The same turns and mirrors carry the whole set onto itself and the rows of a family onto each other. Which other rows belong to the same family as each row named below? List them in the order they appear above.
These 30 rows form 6 families of 5 rows each.
guku: [  0   3   6   3   3   6  -2 -16   3   4  21   9  -9  28   4  -5  17 -15
  -2 -10  12 -13   8  -7  -3  19   9]
Lef: [-15   0   8  -6 -14   7   0 -12   6  14  12   6 -13  19   8  -1  17  -6
 -14 -16   9  -8 -10   5   5   5   8]
Vutab: [  6  12  -7  17  14   9 -11  -3  -9  -8   5  -3   6  13   7  -4  -7 -15
   9   1   8  -7   8   3 -12  -1  22]
Neni: [  0 -19  19   8   6  -5  11   3  13  -5  -9  -5   8   7   3   9   2  -7
  -8  -7  -6  -3  -1 -12  -1  -6   5]
Fusig: [  0   1   9   4   1 -25  -3 -20  14 -21  19  10  -1   1   8   5  18   8
   0   5  12   1   3 -15   8 -14   7]
tez: [-10  14   5  -3  -7  -1 -25  -4   9   8  15   7 -19  12  14 -14  15  -4
   2 -11  11 -16   5   0   3  14  12]
banu: [ -9  15  -8  13   0  14  -7  -7  -6   5   1  -5  -1  10  10  -2  -7 -15
   1  -8   9   0  -9  18  -9 -13  10]
Femi: [ -6  15   5   6   0 -26 -20 -16  16 -12  22   7 -13  -9  15  -3  12   5
   6  -4   8  -1  -3  -7   5 -11  -2]
kaz: [ -4   6  -5  10  -2  11  -2  -8  -2 -10  -5  -1   8  18   7  -1   2  -7
   3   9  22   1   7  10  -3 -17  23]
Giz: [  7   1  12  16  18 -10 -14   3  18 -10  -1  -3  -2   7   9  -9   0 -15
  15  -2   2  -8  18 -15  -8   7   0]
fogi: [-14  -1  -7   2  -1  13   3 -18  14  -4   0  -7 -14   3   2  -2  12  -1
   2  -8   3   5 -17  -1   5 -15 -21]
Pum: [  5   1  -9  12  21  10  -2 -17   8 -14  11  -5  -9   9  -1  -6   9 -11
  14  -4  -2  -4   0 -17  -5   6 -17]
Sado: [  6   6   6  13  14 -20   1 -25   8 -16  30   9  -3   5   6   5  11  -7
   3  -5   4  -2   0 -16  -2  -3  -4]
Vemom: [-10   7   7   5  -3 -19   0 -22  12  -4  23   5 -10  -5  11   8  11   0
  -6 -12   4   3 -18  -2   4 -17  -9]
Bub: [ -9  -1  16   4  -2 -13 -20  13  23  -1 -14  -7  -7  -9  15  -6   0   2
   3  -7  -2  -6   0  -3   3  -9   5]
ran: [ -2  -3  12  -3  -2  -1 -12   3  -1   8  16   5  -8  10   8  -1  11  -3
  -9 -15  -7 -20  -5  -9   2  20  22]
tamem: [-10  -3  -5 -10 -17  -1 -17  -2   2  -6  13   0 -10  -6  12   1 -21   4
  10   2   3 -29  -4   5   1  -4   0]
zubuv: [-10  -8  -5 -10 -21   4  -3 -15   6 -14   9   4  -6  10   8   3 -12   3
   9  11  20 -21   6   6   4 -12  -2]
labi: [  0 -12   0   0  10   2  -7   4   5 -10   0  -9  -4 -11   2   3   5   9
   0  -7 -20  -9 -17 -19   5  -2   3]
Dos: [  2   0  11   7   8 -24  -3 -12   4 -10  26   5  -3 -10   8  11   6   2
  -5 -12 -11  -5 -15 -15   1  -5   4]
rased: [ -7   4   9  15   8   0  -2  -6  18   8   0  -6 -10   6   9  -4  -4 -22
   4 -19  -1   0  -6   3 -10  -3 -20]
Tofof: [ -7  14  -5   8  -2   4 -23   6  -3  -4  -5  -5   0   0  14  -6  -6  -1
   6   2   9  -6   0  11  -3 -13  27]
mozo: [ -4   9  -8   2   8   0 -28  -2  16 -13   1  -7 -17  -9   9 -15   9   8
  18   1   0  -7   0 -12   5  -2  -6]
lek: [ -1   0  -1  10   3   9  -1   3 -12  -3  -2  -5  11   7   6   7  -8  -7
  -6  -3  -1  -5  -8   6  -5 -10  28]
Sikur: [  1 -18  -1  -7  -9   2   3  -7  -5 -15  15   2   3   6   3  12 -18   0
   4   6   1 -29   1  -6  -1   0   7]
vaki: [ -2 -15  -1  -2   3   5   3 -11  14 -22  -6  -3  -1   7  -1   1  19  12
   4  10   7   1   2 -18  11 -13   3]
mif: [  2  -3  -8  -3  -5   2 -11 -13   1 -18  19   4  -5  10   7  -1 -17  -6
  18  10  13 -29  14  -4  -4   4  -1]
Rut: [ -9  -4  12   8  -2  -3   4 -10  27  -7 -12  -1  -3  16   8  -4  11  -9
   4   2  20   5  12   0   1 -16  -8]
lan: [ -7  -6  -7  -3 -11   9   2 -15  -3  -4  20   1  -7   7   6   7 -22 -11
   6  -4   4 -25  -7   7  -6  -2 -12]
Fito: [ -6  -5  12  -8 -11  -1  -7  -5   8  -2   7   9  -6  20   7  -3  23   4
  -8   0  15 -13   9  -8  10   8  25]

Same family as Femi: Fusig, Sado, Vemom, Dos
Same family as Vutab: banu, kaz, Tofof, lek
Same family as Fito: guku, Lef, tez, ran
Same family as rased: Neni, Giz, Bub, Rut

